(in the rows, 128 means zero)
First come named turns, each shown by rows before and after it. For each pair of rows after them, which turns, in which order, take the first row to the second? The first pair is done for you.
j_779 (before => after):
146, 132, 128, 109, 121, 117, 132, 124, 130, 134, 130, 145, 137, 125, 133, 128, 120, 127, 123 => 148, 126, 121, 112, 120, 123, 123, 124, 124, 134, 128, 140, 143, 123, 136, 131, 128, 134, 116
128, 129, 129, 119, 121, 120, 133, 129, 124, 115, 133, 134, 146, 129, 134, 132, 127, 125, 117 => 136, 135, 126, 114, 121, 117, 132, 129, 130, 123, 125, 141, 136, 133, 122, 139, 121, 125, 124
129, 125, 124, 154, 128, 145, 110, 127, 111, 133, 119, 113, 130, 125, 136, 128, 151, 144, 116 => 112, 142, 157, 140, 130, 127, 145, 133, 131, 126, 142, 131, 122, 125, 133, 106, 119, 115, 135
j_64 (before => after):
149, 121, 134, 116, 139, 115, 117, 133, 122, 132, 115, 136, 135, 130, 146, 151, 117, 131, 116 => 147, 116, 126, 123, 137, 122, 112, 135, 119, 131, 112, 129, 136, 133, 141, 155, 127, 135, 119
116, 115, 116, 129, 119, 143, 124, 140, 132, 124, 133, 114, 122, 132, 101, 140, 151, 133, 134 => 112, 121, 141, 124, 126, 130, 134, 130, 134, 125, 158, 124, 133, 116, 142, 106, 132, 128, 110
146, 138, 138, 110, 123, 124, 95, 110, 133, 147, 123, 144, 120, 130, 145, 110, 113, 134, 112 => 149, 131, 119, 118, 118, 135, 86, 119, 130, 144, 104, 133, 112, 141, 118, 133, 130, 139, 128
j_916 (before => after):
95, 128, 151, 122, 132, 133, 144, 128, 117, 124, 151, 125, 150, 103, 150, 99, 118, 123, 124 => 104, 129, 142, 110, 127, 128, 142, 127, 113, 124, 149, 132, 161, 100, 151, 108, 114, 126, 113
111, 121, 140, 141, 130, 130, 134, 123, 121, 127, 141, 110, 130, 125, 139, 112, 136, 125, 131 => 117, 121, 128, 129, 126, 128, 134, 123, 113, 122, 140, 113, 145, 121, 144, 118, 137, 129, 118
125, 115, 118, 130, 121, 140, 135, 140, 125, 106, 126, 116, 126, 136, 114, 140, 138, 121, 138 => 130, 116, 113, 125, 119, 138, 136, 139, 122, 105, 125, 119, 131, 135, 114, 143, 136, 123, 134
j_316 (before => after):
152, 137, 129, 100, 136, 122, 128, 118, 134, 137, 114, 156, 122, 125, 117, 140, 111, 144, 124 => 142, 135, 133, 91, 127, 121, 146, 124, 129, 119, 131, 154, 145, 119, 128, 133, 108, 131, 116
124, 122, 123, 133, 126, 136, 128, 131, 117, 125, 130, 117, 142, 122, 132, 126, 139, 133, 119 => 131, 125, 121, 138, 130, 134, 115, 126, 121, 136, 118, 120, 127, 127, 123, 132, 140, 140, 126
149, 115, 107, 124, 119, 133, 148, 130, 129, 96, 120, 148, 157, 148, 141, 125, 139, 132, 101 => 154, 113, 100, 137, 127, 139, 130, 124, 128, 104, 108, 143, 146, 150, 138, 130, 149, 145, 102
Now pairs of rows:
(two turns a pair)
129, 126, 134, 131, 125, 122, 145, 131, 133, 129, 140, 120, 131, 130, 119, 122, 115, 110, 119 => 131, 119, 126, 148, 128, 133, 128, 128, 125, 134, 132, 106, 127, 131, 123, 125, 133, 125, 113 | j_316 then j_316
119, 114, 137, 144, 139, 127, 124, 112, 140, 128, 117, 132, 121, 145, 111, 133, 137, 134, 147 => 123, 106, 125, 145, 134, 133, 118, 112, 130, 124, 115, 125, 135, 141, 119, 138, 147, 142, 132 | j_316 then j_779
118, 119, 118, 119, 126, 128, 128, 138, 128, 130, 127, 120, 120, 132, 125, 134, 128, 130, 132 => 120, 119, 121, 117, 127, 124, 129, 135, 124, 130, 134, 122, 128, 125, 141, 127, 124, 131, 122 | j_64 then j_916
147, 136, 108, 102, 116, 116, 123, 129, 134, 138, 122, 150, 129, 125, 109, 144, 113, 121, 130 => 143, 124, 105, 133, 127, 131, 98, 124, 128, 145, 112, 128, 115, 128, 111, 143, 140, 139, 130 | j_64 then j_316
145, 142, 143, 132, 144, 115, 122, 114, 148, 159, 116, 147, 90, 131, 118, 124, 108, 123, 146 => 112, 126, 145, 124, 123, 125, 156, 131, 125, 110, 157, 123, 152, 118, 154, 103, 119, 102, 115 | j_316 then j_316
141, 132, 140, 120, 137, 122, 139, 121, 130, 138, 135, 147, 116, 126, 116, 122, 124, 128, 121 => 126, 125, 147, 137, 140, 130, 142, 124, 128, 130, 143, 131, 116, 126, 121, 111, 136, 126, 125 | j_916 then j_916
134, 129, 133, 154, 131, 147, 111, 126, 123, 114, 134, 115, 124, 125, 150, 122, 139, 142, 129 => 144, 136, 123, 142, 125, 146, 112, 133, 130, 118, 117, 125, 111, 135, 117, 146, 134, 139, 151 | j_64 then j_64
109, 123, 124, 138, 117, 141, 133, 139, 114, 108, 131, 116, 149, 135, 130, 123, 147, 114, 122 => 130, 123, 106, 134, 118, 141, 110, 133, 110, 123, 113, 122, 143, 137, 125, 138, 148, 130, 112 | j_916 then j_316
132, 141, 130, 120, 116, 117, 128, 116, 124, 141, 131, 131, 135, 128, 147, 117, 106, 135, 111 => 127, 145, 141, 127, 123, 117, 130, 115, 131, 146, 131, 130, 120, 131, 141, 112, 105, 129, 124 | j_916 then j_916
122, 123, 123, 137, 123, 139, 135, 121, 138, 123, 140, 119, 145, 119, 151, 116, 135, 138, 112 => 141, 138, 127, 123, 132, 126, 130, 113, 153, 145, 128, 144, 122, 121, 137, 120, 114, 141, 122 | j_316 then j_64
130, 136, 147, 111, 131, 113, 134, 129, 127, 137, 127, 137, 139, 114, 146, 123, 118, 128, 109 => 116, 120, 134, 125, 123, 132, 136, 140, 117, 119, 126, 114, 151, 119, 140, 133, 145, 127, 113 | j_64 then j_779
129, 135, 119, 118, 129, 126, 119, 121, 138, 146, 113, 138, 111, 132, 117, 136, 122, 127, 129 => 115, 119, 110, 130, 122, 141, 124, 132, 127, 125, 118, 116, 127, 135, 120, 138, 143, 125, 129 | j_316 then j_64
131, 131, 121, 119, 129, 127, 127, 133, 133, 131, 117, 132, 122, 128, 104, 138, 125, 125, 145 => 116, 134, 142, 128, 136, 125, 134, 131, 138, 129, 132, 130, 118, 124, 118, 118, 120, 117, 144 | j_64 then j_779
123, 139, 152, 115, 133, 116, 155, 125, 126, 152, 156, 146, 123, 99, 162, 108, 87, 122, 98 => 141, 141, 117, 95, 118, 122, 150, 143, 132, 153, 115, 153, 103, 123, 93, 168, 93, 121, 139 | j_316 then j_64
136, 119, 112, 128, 129, 144, 132, 126, 113, 129, 123, 120, 147, 119, 127, 133, 135, 146, 118 => 142, 126, 111, 115, 128, 138, 135, 128, 119, 131, 118, 132, 139, 125, 112, 144, 125, 142, 127 | j_64 then j_64
117, 146, 151, 95, 114, 111, 167, 134, 139, 116, 147, 146, 137, 121, 122, 117, 103, 96, 140 => 125, 128, 124, 96, 104, 122, 152, 133, 113, 103, 145, 127, 174, 114, 145, 126, 129, 114, 102 | j_316 then j_916
124, 123, 114, 127, 115, 151, 122, 135, 125, 106, 110, 103, 136, 143, 97, 149, 152, 132, 149 => 104, 124, 132, 121, 114, 146, 146, 138, 125, 90, 137, 103, 155, 132, 119, 123, 141, 116, 140 | j_916 then j_779
143, 130, 122, 117, 128, 122, 121, 118, 134, 143, 112, 142, 118, 131, 123, 128, 119, 130, 128 => 138, 126, 129, 126, 132, 120, 121, 113, 130, 142, 123, 139, 125, 124, 145, 112, 120, 132, 112 | j_64 then j_64
129, 124, 125, 116, 126, 122, 129, 144, 143, 149, 125, 136, 122, 116, 121, 116, 138, 128, 143 => 127, 123, 131, 120, 128, 121, 131, 139, 142, 147, 133, 135, 127, 112, 132, 104, 138, 129, 135 | j_64 then j_64
132, 116, 97, 112, 105, 138, 130, 136, 107, 107, 130, 119, 170, 121, 129, 149, 146, 127, 109 => 156, 129, 95, 114, 119, 132, 104, 124, 123, 142, 101, 137, 122, 131, 102, 163, 137, 141, 130 | j_316 then j_316
118, 109, 119, 118, 125, 143, 132, 148, 118, 105, 124, 125, 138, 143, 119, 144, 115, 129, 132 => 111, 112, 130, 123, 128, 141, 139, 148, 123, 102, 133, 123, 139, 142, 126, 132, 111, 122, 136 | j_316 then j_779
95, 118, 153, 147, 140, 130, 136, 130, 136, 121, 150, 114, 133, 115, 154, 99, 134, 120, 117 => 118, 109, 126, 153, 142, 136, 103, 123, 125, 135, 126, 109, 130, 117, 153, 119, 153, 149, 103 | j_916 then j_316
123, 120, 128, 133, 128, 133, 127, 127, 116, 112, 139, 118, 146, 125, 142, 120, 135, 130, 117 => 145, 126, 114, 116, 123, 126, 117, 125, 119, 123, 121, 133, 140, 128, 124, 144, 128, 136, 118 | j_64 then j_779
122, 137, 160, 142, 146, 116, 133, 105, 126, 139, 129, 135, 130, 126, 136, 134, 117, 144, 132 => 123, 131, 152, 150, 145, 122, 124, 103, 121, 140, 123, 128, 128, 129, 134, 139, 129, 153, 130 | j_779 then j_916
123, 134, 113, 114, 112, 143, 132, 126, 124, 117, 130, 118, 145, 113, 137, 138, 148, 121, 109 => 135, 146, 115, 98, 112, 133, 134, 123, 133, 127, 125, 135, 135, 115, 126, 146, 130, 118, 116 | j_64 then j_779
113, 103, 147, 116, 119, 135, 162, 130, 120, 121, 141, 118, 166, 140, 122, 124, 109, 122, 132 => 114, 92, 133, 128, 118, 147, 149, 134, 113, 119, 127, 104, 162, 145, 114, 137, 130, 134, 135 | j_64 then j_316
134, 138, 147, 102, 118, 121, 125, 121, 145, 136, 132, 137, 126, 130, 149, 105, 101, 128, 97 => 123, 130, 151, 113, 118, 128, 129, 123, 141, 125, 140, 124, 133, 129, 157, 96, 112, 127, 94 | j_916 then j_316
144, 130, 114, 117, 133, 125, 111, 127, 127, 134, 108, 138, 117, 128, 105, 141, 123, 140, 127 => 128, 140, 139, 111, 134, 115, 138, 131, 138, 127, 130, 146, 118, 126, 111, 120, 105, 118, 135 | j_779 then j_779
